The same turns and mirrors carry the whole set onto itself and the rows of a family onto each other. Which other rows belong to the same family as each row named below? List them in the order they appear above.
These 32 rows form 4 families of 8 rows each.
Fofe: [-1.14  0.13 -2.99  0.87 -0.81  1.65 -3.04  0.83 -0.94]
ririv: [ 4.12  2.08 -1.77 -1.64  0.89  0.21  0.80 -1.13 -1.78]
rek: [ 1.89  3.17  2.28 -2.23 -0.94 -1.18  0.90 -1.38  1.08]
gipug: [ 4.39  1.72 -2.01 -1.10  0.52  0.32  1.01 -1.29 -1.30]
kitim: [-2.59  1.78  1.32  0.04 -1.90  0.41 -2.74  1.44  0.75]
nid: [ 1.39  2.52  0.67 -1.46 -3.37 -0.32 -1.32  1.55 -3.34]
fimu: [ 0.15  1.05 -0.90  0.72  2.27  1.16 -1.27 -1.49  2.61]
geke: [-0.19  0.92 -4.24 -0.62 -0.92  1.27 -2.67  0.22 -1.48]
fotu: [ 2.87  3.38  2.32 -1.85 -0.25 -1.13  1.10 -0.75  0.54]
niba: [ 0.75  0.55  0.29 -2.61 -1.96 -0.71 -2.31 -3.35  0.18]
kubav: [ 1.39  2.80  3.54 -0.42 -0.24 -0.83  0.88 -0.68  0.62]
vanuk: [-1.95  2.46  2.62  0.45 -1.42  0.49 -2.34 -0.15  1.15]
vike: [-0.42  1.93  0.69 -2.29 -3.74  0.75 -1.08  0.90 -2.73]
malu: [ 1.43  3.29  0.52  0.53 -0.44  1.23 -0.51  4.15 -1.09]
muvi: [ 2.08  1.54 -1.67  1.14  1.92  0.39 -0.46 -0.71  2.80]
zile: [ 1.36  1.95 -1.05  1.86  2.32  0.41 -0.63 -0.32  2.62]
Lonaz: [-2.05  2.54  1.62  0.99 -1.28  0.89 -2.52 -0.38  1.87]
dev: [-0.06 -0.09 -1.70 -1.58 -1.73 -0.35 -1.62 -3.62  0.08]
Pesuz: [ 0.12  1.03 -1.15  0.54  2.65  0.36 -0.82 -1.53  2.41]
muri: [ 1.07  3.70 -0.62  1.63  0.86  0.79  0.27  3.29 -0.41]
biris: [ 0.08  0.74 -4.14 -0.49 -0.46  1.07 -3.08  0.78 -1.49]
tol: [-2.61  1.50  1.29  0.63 -1.54 -0.08 -2.87  1.07  0.74]
fater: [ 1.50  2.41  0.12 -1.71 -3.60 -0.53 -0.51  1.54 -3.15]
lerek: [ 3.79  0.97 -2.44 -2.00 -0.45  0.15  0.99  0.58 -1.84]
Vula: [ 1.90  2.56  3.54 -0.40 -0.37 -0.66  0.98 -0.06  1.00]
bona: [ 3.55  0.96 -3.27 -1.33  0.29  0.01  0.40  0.28 -1.66]
Fevu: [ 1.73  3.59  0.86  0.42 -0.06  1.43 -0.05  3.79 -0.05]
zudem: [-0.19  0.34 -3.24  1.07 -0.85  2.23 -2.52  1.41 -1.03]
dagap: [ 0.14  1.51  0.42 -2.85 -3.39  0.08 -1.19  0.38 -3.08]
neni: [ 0.49 -0.14  0.14 -2.56 -1.49 -0.60 -2.41 -3.28 -0.48]
nobul: [ 0.11  0.20 -1.15 -1.68 -0.77 -0.65 -1.44 -3.95  0.62]
lof: [ 0.88  3.07 -0.98  1.52  0.68  1.35  0.46  3.47 -0.47]

Same family as lof: gipug, kitim, fimu, geke, niba, fater, Vula
Same family as fotu: Fofe, vanuk, malu, zile, bona, dagap, nobul

